In the rows, 128 means zero.
Where one turn sends some rows of the set: a few examples, then the rows asked:
Fuma: [123 124 107 131  66 130 153 115 112 145 135 129 156 122 115 125  82 180
  87 113  96 112 177 146 117 148 104 115 139 125  96 126 143]
nuvup: [121 115 167 141  99 133 136 139 114 113 150 131 107 104 145 120 159 140
 112 155 118 115 145 172 116 128 114 100 142 110 114 126 111]
duzu: [125 130 117 109  76 132 176 128 109 144 138 129 164 144 123 137 110 169
  89 115  91 123 168 150 112 160  96 114 124 145  95 121 135]
Pomap: [114 120 160 171  90 144 125 126 108 114 140 124 131  93 101 126 124 145
 120 131 122 123 153 167 104 160 105 107 101 130 118 134 139]
Kip: [139  85 130 116 111 103 132 121  98 135 115  86 145 174 118 163  99 189
 127 157 110 118 143 123 139 117 139 139 114 114 150 104 111]
dofel: [111 129 121 133 135 106 130  87 111 116 145 126 136 128 100 186  64 198
 121 161 133 130 132 143 133 104 111 122 119 123 151 114 112]
moge: [115  97 132 136  99  94 193 120 115 110 119 140 130 132 148 145 115 169
  67 125  85 136 156 104 125 126 103 122 126 121 106 128 133]
Digu: [108 133 178 139 102 127 131 136  97 107 152 136  96 122 127 117 154 158
  98 162 105 116 153 159 135 128 120 125 160 115 117 125 117]
vuga: [123 126 138 124 124 107 135  91 121 140 146 112 130 144 112 186  86 186
 156 153 119 138 120 171 141 130 127 111 155 103 154 104 112]
menob: [140 121 144 164  58 117 157 123  82 132 146 152 119 131 113 117 120 171
 127 127 113 112 164 139 100 147 129 131 133 161 126 137 128]
Bis: [120 142 155 161 104 126 126 114  98 113 133 138 122 109  82 141 128 151
 128 150 137 118 139 190 104 160  96 128 115 112 104 132 142]
fabif: [109 128 165 138 101 116 127 141 111  97 131 129 107 138 125 136 171 151
 108 171 111 132 139 177 135 138 119 125 151 101 110 118 122]
zir: [105 111 118 106 124 105 113 101  92 116 110 113 135 154 110 160 107 178
 114 158 131 141 127 112 136 107 127 146 118  90 150 103 135]
rira: [132  96 123 130 118 112 132 131 111 142  96  92 148 154 112 170  84 176
 139 152 117 133 146 125 155 108 136 128 122 110 146  97 112]
zule: [121 124 132 123  90 112 190 106  99 115 121 145 111 123 154 135 132 162
  75 125  82 123 171 110 127 134 109 124 143 122 117 128 141]
Tun: [142 114 139 142 132 105 162 102  96 135 114 101 137 142 114 167  67 180
 118 146 141 109 134 142 133 112 145 131  87 126 148  95 105]
ver: [121 129 125 117 130  82 143  78  90 129 120 131 128 146 144 171 114 179
 151 144 124 129 100 151 129 129 143 144 133 102 149  99 132]
Kekis: [142 117 151 157  67 109 162 119  90 147 144 167 123 131 102 137 111 176
 127 137 140 117 149 156  85 155 115 127 120 151 122 135 118]
gesaz: [121 121 129 128  99 105 190 124 103 120 131 137 133 118 134 149 153 164
  82 116  77 129 154 120 131 133  76 129 146 128 106 127 128]
zilur: [101 121 144 148 118 100 169 137 124 118  97 116 138 124 157 130 132 153
  88 129  95 128 134 167 156 133 116 125 138 100  88  92 130]
Fur: [119 110 133 127 122  97 131  98 113 137 147 119 125 153 119 177  97 193
 163 159 123 146 126 157 137 130 115 139 154 129 165  98 115]
lusul: [114 125 123 112 144 101 143  82  90 131 111 120 129 153 131 161  98 160
 155 149 133 132 111 157 127 130 125 143 119 110 148  84 145]
Beni: [120 131 146 148  58 123 152 127  90 133 143 153 143 127 119 119 125 173
 102 119 129 127 155 141  97 163 127 127 101 161 122 126 125]
lak: [106 131 143 146 116 109 165 132 109 133 121 134 132  91 145 125 145 153
  91 121 102 108 130 167 143 121  93 114 149 105  91 102 112]
par: [107 133 153 147 119 120 166 129 116 138 109 115 127 100 147 122 123 155
  95 118  90 117 156 170 161 147 108 130 157 105  94  96 134]
rila: [127  99 122 133  76 117 171 122 121 153 140 138 157 136 111 142  70 182
  91 124 104 120 167 143 103 148  94 103 127 131  97 133 129]
depit: [125 141 152 160 110 140 130 117  94 115 147 123 125  98  96 116 108 144
 120 136 122 102 154 183 110 150 107 132 116 124  97 132 150]
duv: [152 116 124 133 136 101 165 105 104 123 118 115 128 134 137 179  74 177
 131 160 141 126 139 130 129 103 144 138  99 133 149 109 109]
Pera: [105 111 112 114 131  95 116  88  91 117 107 104 150 153 108 168 104 182
 125 145 102 122 120 123 137 121 120 139 113  91 140 108 145]
kogi: [129 122 147 139 128 107 143  83 109 113 151 115 118 127  95 190  81 192
 113 157 138 137 133 132 131 111 123 124 116 110 166 121 106]

duv goes to rira
Fuma goes to zule
Now find these:
vuga goes to kogi
Pomap goes to Beni
zilur goes to fabif

Where one turn sends some rows of the set: a few examples, then the rows asked:
Niz: [163 163  74 142 146 104 109 100 125  97  67 121 122 144 138  77 133  94
 133 149 138 125 135 137]
lomek: [134 138 162 127 180 127 105 128 120 104  83 126 119 159 108 105 112 141
 129 159 141 101  92 132]
kalaz: [150 151  72 124 132 128 126 114 130 115  79 122 138 158 149  83 120  87
 130 132 110 104 127 137]
Vadi: [138 127 128 100 155  85  84  75 116 102  81 136 115 119 144  67 101 170
 140 182 116 102 128 126]
Radad: [136 100  93  85 158 140  85 118 113 128  72 155 134 161 111 113 105 136
 155 120  98 115  94 125]
Peg: [131 101 116  91 159 141  72 123 122 129  56 155 117 156  99 102 110 147
 153 122 117 116  95 126]
vugu: [130 131  78  94 165 105  88 134 103 121  64 148  85 101 159 112 132 121
 180 143 120 112 138 127]
venag: [160 153 117  96 135 108 108 122 107 114  73 120 133 136 129 108 124 140
 122 155 118 119  57 110]
sed: [151 138  82 133 147 120 132 139 139 117  70 119 131 141 144  76 129  95
 129 151  98 120 142 154]
zefiz: [121 115 116 116 138 100  86  97 133  95  80 158 124 113 142  62 105 157
 125 185 118 114 141 139]
noza: [162 168  75 125 148 126 119 136 143 101  63 130 135 143 160  76 124  90
 149 146 117 110 136 134]
tur: [129 159  91  98 163 103 102 145  93 135  51 144 123 108 155 101 114 161
 173 145 126 127 156 137]
keki: [127 149 150 118 185 128  93 144 111 101  94 138 133 166 104 107 112 140
 148 159 133 110 102 138]
lorud: [166 141 106 100 137 122 117 113 112 126  57 118 126 142 128 111 124 131
 133 136 133 117  57 116]
delu: [138 132 122 102 139 107  94  94 133  85  79 137  92 135 159  94  97 161
 105 189 111 101 136 132]
Fom: [137 160  87  93 187 113  95 156 101 121  65 123 109 122 156 108 129 144
 185 137 127 102 143 141]
zet: [128  93 112  86 169 143  81 121 114 132  66 152 118 150 109 121 107 139
 162 125 128 109  98 133]
sud: [122 128 131 115 166  96 107  80 122  88  84 138  94 129 124  84 105 154
 138 164 107  99 166 127]
gim: [135 144  97  64 161 101  92 136 104 124  58 144 111 105 156 105 105 139
 187 164 117 115 155 128]
dosu: [164 145 118  92 135 114 110 124 112 132  50 116 124 136 110 106 125 138
 143 146 122 119  62 119]
Von: [168 146  67 126 147 132 121 106 136 112  57 129 123 170 156 101 105 104
 140 151 105 111 135 156]
nibaf: [117 150  93  81 165 111  87 143  84 134  70 144 120 123 153 121 111 131
 184 146 136 105 149 137]
Kofur: [115 131 141 107 142  96  86  89 115  97  96 142 116 131 146  75  97 148
 113 180 115  95 137 118]
pur: [160 128  76 128 150 125 106 112 147 110  87 119 121 162 145  60 125  95
 129 137 107 121 127 143]
ligi: [135 156  97  90 167 114  85 141 101 125  68 150  93 138 167 123 103 142
 179 169 142 128 147 150]
mav: [133 129 132 109 150 103  83  93 138  90  78 144 119 141 141  60  94 141
 116 172 107 111 163 118]
Zazi: [133 147 154 125 171 132 102 142 131 101  75 132 121 157  95  97 120 138
 146 156 135  99  86 138]

lorud goes to lomek
sud goes to vugu
Now find these:
gim goes to noza
nibaf goes to kalaz
Von goes to delu
Vadi goes to Fom
venag goes to keki
tur goes to sed
Peg goes to dosu

Where one turn sends some rows of the set: a few examples, then the rows asked:
didu: [122 103 142 128 160 101 146 108 112  89 120 168 152 131 108 135 137 137
 148 105 118 120 141 100 134 152 151 155]
bim: [116 127 139 118 137 147 156 154 137 136 133 152 112 174 157 127 123 106
 152 140  86 133  97 117 134 107 118 140]
Loz: [ 80 147 128 117  94 124 136 123 118 131 151 149 115 130 121 133 158 121
 164 120 124  95 113  88 109 146 139 164]
morak: [112  98 162 150 137 123 130 127 117 107 156 137 134  96 104 159 121 114
 135 158 109 104 123 101 111 118 133 106]
lub: [135 114 126 117 124 110 102 169 145 134 134 139 136 159 120  98 138 164
 138 104 119  95 127 118 133 144  82 143]
rizif: [130 130 134 124 169 128 117 144 151 166 156 155 129 147 100  94 106 125
 142 156 146 118 123 117 135 144 155 108]
pupeb: [108 102 145 139 111 115 104 124 122 106 156 163 142 115 117 137 135 140
 173 161 110  96 146 111 125 104 105 123]
Fonu: [ 99 105 158 112 170 127 108 145  90 153 142 153 109 149 123 116 146 112
 124 121  77  98 112  99 158 167 149 144]
num: [136 131 118 112 143  96  98 163 128 125 127 157 134 156 124  85 138 155
 135 110 119 106 135 130 136 154  93 136]
fem: [137 116 123 115 123 106 102 168 144 131 138 146 129 161 117  97 137 168
 138 110 118 105 137 116 137 156  89 149]
fipo: [132 115 133 111 171 130 132 144 156 154 156 138 124 136  99 103 106 139
 142 168 145 115 120  94 133 139 160 126]
Ruke: [161 142 120 121 124 143 128 139 132 118 124 141 103 134 119 134 130 133
  95 115  96  93 121 141 120 162 164 157]
Ves: [117  94 152 146 117  96 136 131  94 104 148 144 134  95 122 125 135 136
 139 153 117  60 139  97 128 147 133 149]
Gule: [108 100 164 109 165 130 113 139  93 148 150 145 106 152 104 126 163 130
 128 141  75  87 115 105 159 156 136 159]
kadiv: [137 120 133 112 169 138 133 148 162 149 154 145 129 144 101 107 105 137
 152 170 145 115 123 104 128 149 158 124]
Rir: [116 123 138 120 134 145 154 152 136 128 136 150 112 172 166 123 118 108
 151 137  89 120  97 124 136  99 129 145]
ruz: [ 89 122 121 145 158 118 129 158 116 120 130 163 121 145 116 150 156 126
 133 164 141 106 164 113 102 129 109 146]
kal: [107 103 154 149  93 101 135 144 113 125 153 143 109  92 140 151 130 117
 135 130  94  98 133 102 116 108 127 143]
Kuzel: [ 90  94 145 151 122 107 144 127 157 140 136 167 130 126 127 155 139 107
 114 140 130 115 100 119 143 167 139 121]
lofit: [132 128 143 160  95 110 143 113 127  95 155 159 137  97 120 120 126 152
 133 158 111 107 132 117 134 124 134 129]
Tadof: [107 134 134 112 140 144 132 156 119 141 124 159 110 171 158 118 113  94
 144 137 106 129  96 117 126 105 125 133]
det: [109  98 156 108 164 132 113 141 101 156 144 144 103 151 107 133 157 116
 134 139  71  88 121 101 157 162 143 161]
tasu: [132 130 163 176 130 111 113 114 151 130 164 150 115 131 127 121 154 130
 158 130 117 133 137 143 101 143 137 158]
zikig: [162 139 114 119 128 143 121 138 136 120 129 147 105 125 117 138 135 137
  95 119  97  92 121 145 123 149 172 151]
vizuz: [156 159 130 111 127 135 117 135 116 132 133 152 108 130 134 118 135 125
  98 111 105  96 128 142 122 159 171 155]

Ruke goes to kadiv
lub goes to Rir
ruz goes to Loz
Now find these:
Ves goes to pupeb
rizif goes to Fonu

Where one turn sends some rows of the set: a few examples, then the rows asked:
Zunog: [122 159  99 154  95 132 150 109 152  95  90 130 110 117 118 133 121 166
 137  99  74 124 114 169 144 109 148 140  89 111 168 133  82 112]
vati: [ 91 181  93 144 114 122 151  99 154 127 108 142 115 154 148 157 117 145
 111  85 114  90  85 157 116 113 138 119 112 151 118 111 102 106]
Birek: [ 96 129  98 133 126 116 142  88 158 112  90 159 131 160 140 166 145 176
 110 154 101 106 133 147 146 161 137 133 134 147 142 116 146 112]
gan: [158 160 128 116  83 145 134 148 164 113 133 114  93 158 147 141 139 139
 134 145  83 108 117 145 116 184 125 139 148 129 164 121  76  99]
dule: [129 124 108 152 124 111 137 109 167 131 123 161 106 148 171 168 141 164
 105 146  87 100 129 115 164 178 124 128 138 129 134 127 140 118]
lik: [140 165 101 138  88 109 152 127 150 139 104 127 100 150 147 152 126 141
 153 187  72 126 100 158 115 134 108 103 105 145 124  83 114  95]
fep: [142 155 125 104  84 166 114 124 147  80 105 117 128 131 162 129 140 127
 109 141  92  92 115 138 134 164 135 131 109 109 166 104 134 106]
moz: [ 96 185 118 142  87 135 124 128 145  99 108 104 147 129 166 185 111 147
 149 154  72 105 115 145 139 128 117 116 158 131 139 147  97  90]
rol: [104 131  93 107 102 142  96 136 165  83  88 112  96 139 141 162 113 149
 120 133  96 137 109 156 108 132 133 131 109 100 153 110 122 118]
Rim: [120 180 119 161 130 128 167  94 176 140  88 148  94 137 139 140 124 189
 123 114  81  94 135 130 155 151 110 132 133 163 141 117 118 105]
Nek: [135 191  91 134 131 128 145 115 133 135 119 123 106 137 152 185 119 147
 121  92  62 112 122 157 120 104 112 155 121 155 129 118 101 138]
Somi: [151 171 112 113 102 139 150  90 115 130 103 107 106 128 112 121 146 141
 145 141  66 102 108 151 138 145 164 145  98 141 150 135  95 116]
ligul: [116 152 105 131 121 165 123 145 166 111  93 133 141 161 124 189 145 167
 156 139 111 117 103 149 121 142 145  97 116 140 136 115 138  82]
los: [108 191 104 161  80 159 127 101 176 112 157 120 113 132 137 161 126 165
 126 135 119 107 144 140 148 146 135  97 126 111 118 143  89  83]
buvud: [136 141 106 135  85 141 154 132 175 105 121 136 120 159 131 155 100 118
 114 123 103 140 116 151 153 175 121 131 107 109 164 129  86 139]
nor: [155 163 111 164 124 111 137 135 175 124 152 149 102 136 154 158 129 124
 114  91  94 114 134 140 126 124 114 129 101 129 108 118 121 128]
zimu: [147 164 139 143 107 133 153 129 171 113 109 122 142 144 138 141 128 194
 151  95  91  87 115 118 174 114 142 118  91 138 123 131  99  94]
kesos: [144 183 100 130  85 147 155 119 153 119 130 123 112 137 160 134 156 177
 136 167  73 133 135 171 135 147  98 133  78 128 130  74 121 115]
nopu: [158 159 101 120 121 140 127 138 158 120 130 121 132 174 149 189 128 193
 130 129  77 113 126  99 148 134 150 134 124 132 140 133  61 107]
lufav: [143 155 105 157 130 120 133 115 171 118 102 153 100 133 166 169 133 194
 107 129  54  96 154 117 148 141 113 149 143 136 150 118 118 109]
ridub: [159 144 118 122 116 156 119 121 141 119 137 122 132 161 129 187 111 139
 128 137 118 121 125 105 168 151 132  98 126 120 135 121 132 108]
demun: [172 162 116 131  63 139 132 122 172 116 118 115  91 157 103 133 130 152
 126 121  57  83 142 146 121 140 145 134  99 124 131 124 104  88]
Dibim: [123 140 100 108  83 151 128 116 155 121  90 115  89 133 161 152 165 148
 133 140  93  71  78 154 120 151 171 118  91 135 147 129 106  98]
Kufu: [109 177 110 129 105 132 122 104 156 112 123  78 136 131 138 164 151 159
 143 143  67 141 161 116 129 143 126 120 101 135 101 152 100 115]
lom: [152 168  77 133  66 137 143  87 137 126 125 132  93 158 156 167 123 147
 112 173  87 107 121 152 156 114 126 100  92 126 145  83 115 103]
kor: [125 171  87 128  78 120 156  96 127 124 114 117 134 157 181 144 142 165
 115 164  62 122 102 118 135 148 119 115  96 127 143  84  77 100]
mubul: [ 94 152 100 130  99 160 146 116 149 138 103 104  84 118 145 142 135 150
 142 101  93 132  73 154 141 173 129 119  86 114 134 132 116 128]
nanup: [134 148 118 134  67 105 148 113 160 108 129 118  92 134 184 127 150 183
 135 153 100 108 117 146 141 121 108 106  95 123 134  82  92  88]
lusep: [113 204  96 140 103 166 118 126 179 112 125 121 130 138 178 163 127 137
 130 159  78 101 118 142 171 136 144 123  92 128 107 151 127 131]
gir: [ 94 160 102 128 125 130 135  81 156 136  91 127  79 161 140 151 139 196
 122 129  84 101 128 143 152 145 125 134 136 158 119 118 156 111]
satol: [117 158 117 124 108 120 140 118 181 116 117 118 126 100 141 179 116 159
 150 171 121  93 130 156 139 122 142 122  99 143 109 151  82 116]
numik: [ 93 156 100 122 109 128 124  93 127 104 145 115 120 161 173 157 152 141
 105  86 110 123 115 152 139 128 123 130 122 128 121 114 139 129]
kodi: [137 145  98 135  82 117 121 139 157 127 126 109  81 156 142 152 100 163
 127 108  39 121 101 132 139 140 133 149 112  95 122 141  86 122]
Pog: [124 181 120 118 134 171 132 129 131 126 123 108 115 134 144 151 150 203
 172 122  96 117  99 155 165 131 139 135 117 137 126 127 133 111]
sized: [112 136 100 134 121 107 139 135 153 107 146 147 144 140 160 181 148 155
 113 109 107 122 123 160  93 150 116 147 128 125 125 110  94 118]

ridub goes to ligul
Dibim goes to Somi
lik goes to kesos
Now find these:
lusep goes to satol
vati goes to Nek
kodi goes to buvud
lufav goes to dule

Where one turn sends some rows of the set: a few examples, then the rows asked:
nizi: [128 185 145 107 156 170 146 160  51 137 106  92 107 133]
vaziz: [136 192 123 106 132 165 146 167  72 156 122  95  95 132]
mana: [103 143 160 107 168 167 129 149 110 124 126 145 125 132]
tade: [ 66 174 138 122 176 162 117 158  91 131 132 117  98 129]
gog: [121 174 117 141 159 156  91 139  77 143 160 172 108 154]
tup: [104 170 148 139 143 141  79 134  52 129 133 153 131 161]
tob: [158 205 130 120 122 173 115 166  50 145 133 127 124 121]
tiner: [129 203 104 128 140 171 133 158  33 144 124 125 112 121]
bet: [131 192 144 104 161 166 131 156  50 136  91 116 136 113]
dubof: [ 93 192 108 119 143 150  99 165 102 134 165 143  96 140]
kime: [149 187 130 125 138 169 116 155  29 143 119 104 108 138]
zeda: [132 213 138 101 153 171 148 167  82 143 116 106 121 120]
dama: [109 174 177 109 129 139  95 149  95 122 135 141 140 153]
Karet: [104 180 155 135 151 136  75 134  55 136 143 151 136 144]
fepa: [ 60 179 141 118 171 152 120 164  83 131 145 133 101 130]
benam: [ 88 194 118 125 140 156  99 168 101 134 158 133  91 158]
Tesu: [ 94 148 162 107 160 155 132 152 109 134 125 154 123 151]
voraf: [158 176 141 112 142 173 125 153  58 161 107 138 135 116]
tafa: [115 170 114 142 144 155  95 142  84 153 151 166 104 167]
seva: [124 173 110 150 147 160 102 128  79 143 161 158 109 158]
Nopo: [149 176 103 119 142 173 141 154  52 152 120 119  96 139]
bevek: [129 197 111 117 151 176 158 158  69 167 122 126 107 122]
mik: [ 60 171 137 119 170 157 121 164  84 122 130 131 100 146]
pakap: [112 175 166 102 137 129 101 144  99 124 140 148 146 139]
Tate: [108 170 154 146 136 145  84 127  48 134 144 144 134 144]
lemi: [ 93 195 103 126 141 151 103 153 106 137 158 124  94 143]
Kebi: [161 184 144 104 121 158 120 155  61 154 113 107 120 132]
Pak: [ 96 156 161 107 175 154 136 148 103 127 138 158 126 137]
veb: [154 164 139 102 149 166 145 148  61 145  97 116 121 134]
Tufog: [115 163 170 107 123 140  97 147  93 120 137 137 145 131]

zeda goes to bet
dubof goes to fepa
dama goes to tup
Now find these:
kime goes to Nopo
seva goes to lemi

Where one turn sends some rows of the set: a few examples, then the rows asked:
mose: [147 136 161 140 106 161 129 124 153 113 149 109 144]
deget: [ 92 122 124 155 102 146 124 127 143 134 146 126 118]
keloz: [122 150 139 128 117 171 137 121 115 140 151  91  89]
vib: [125 123  99 106 118 112 131  95  91 144 128 103 118]
lekuf: [103 131 125 168 125 139 147 112 158 129 155 102 106]
muf: [142 121  96 111 128 124 138  95 156 121 111 139 129]
vugi: [106 130 139 154  93 141 124 128 166 116 150 111 128]
guken: [145 157 117  90 125 138 145  89 169 105 125 104 120]
les: [146 121  90 109 124 122 141 102 136 132 101 125 107]
molok: [142 139 109 103 127 133 139  88 172 107 123 129 135]
Bopod: [122 125  95 163 141 128 124  99 141  99 148 118 131]
luvul: [134 146 132 103 108 110 129  84 155 102 152  88 151]
pifu: [156 155 131 137 128 141 133 110 140  79 143  72 130]
mami: [114 113  96 120 119 103 124  86 120 135 139 124 138]
fezu: [138 140 117 155 132 130 126 101 159  80 152  95 140]
piz: [140 144 119  90 112 120 137  97  95 133 129  75 115]
siv: [129 130 139 169 110 130 147 123 166 117 145  85 114]
Fol: [123 108 118 167 105 131 125 129 143 140 144 117 105]
suk: [123 123  89 155 147 138 128 105 104 117 135 116 115]
fev: [123 135 141 143 136 174 153 118 106 140 133 111 121]
zuseb: [126 143 157 140  88 149 128 135 157 109 144  91 128]
mipam: [150 156 111  87 121 136 149  98 149 115 116  90  97]
gov: [ 99 126 125 143 106 158 129 132 112 145 135 120 108]
golat: [142 147  93  93 107  99 123 100 123 119 140 115 142]
zefa: [119 138 143 128 100 166 134 139 104 138 127  99 108]
pugif: [150 138  97  96 121 127 147 103 133 130 103 100  91]
Pok: [138 158  98  85 109 107 125  96 127 116 146 108 140]
detuv: [140 147  90  92 105  96 123 102 120 122 139 109 134]
voke: [139 113 140 162 101 137 123 127 158 122 146 120 137]
rufi: [132 147 158 127  92 162 134 141 126 121 132  84 118]
Nipu: [141 138 104 138 143 149 136 113  86 117 126  91 106]
novi: [138 155 160 122 114 178 135 121 131 122 152  95 121]
selif: [158 153 125 128 134 150 137 115 104  97 130  70 114]
buza: [114 127 117 150 113 147 132 126 120 150 147 102  81]
Ginun: [149 133 157 144 121 164 153 129 115 128 124  95 130]
Manav: [153 132 156 157 109 142 151 132 144 117 129  82 126]
laf: [139 154  91  89 106  99 125 100 121 122 141 103 129]
Masim: [140 152  97  88 109 104 123  97 127 116 144 114 146]
Gubu: [145 156 136  88 107 120 135  91 126 111 141  67 132]
Tiz: [ 99 134 125 156 138 161 150 109 128 140 149 116 110]
fav: [119 124 112 118 114 102 123  81 151 114 151 116 155]
pabav: [137 160  95  85 107 104 126  98 124 118 145 103 131]

vib goes to mami
deget goes to vugi
Now find these:
novi goes to keloz
molok goes to guken
lekuf goes to siv
fezu goes to pifu
Masim goes to Pok

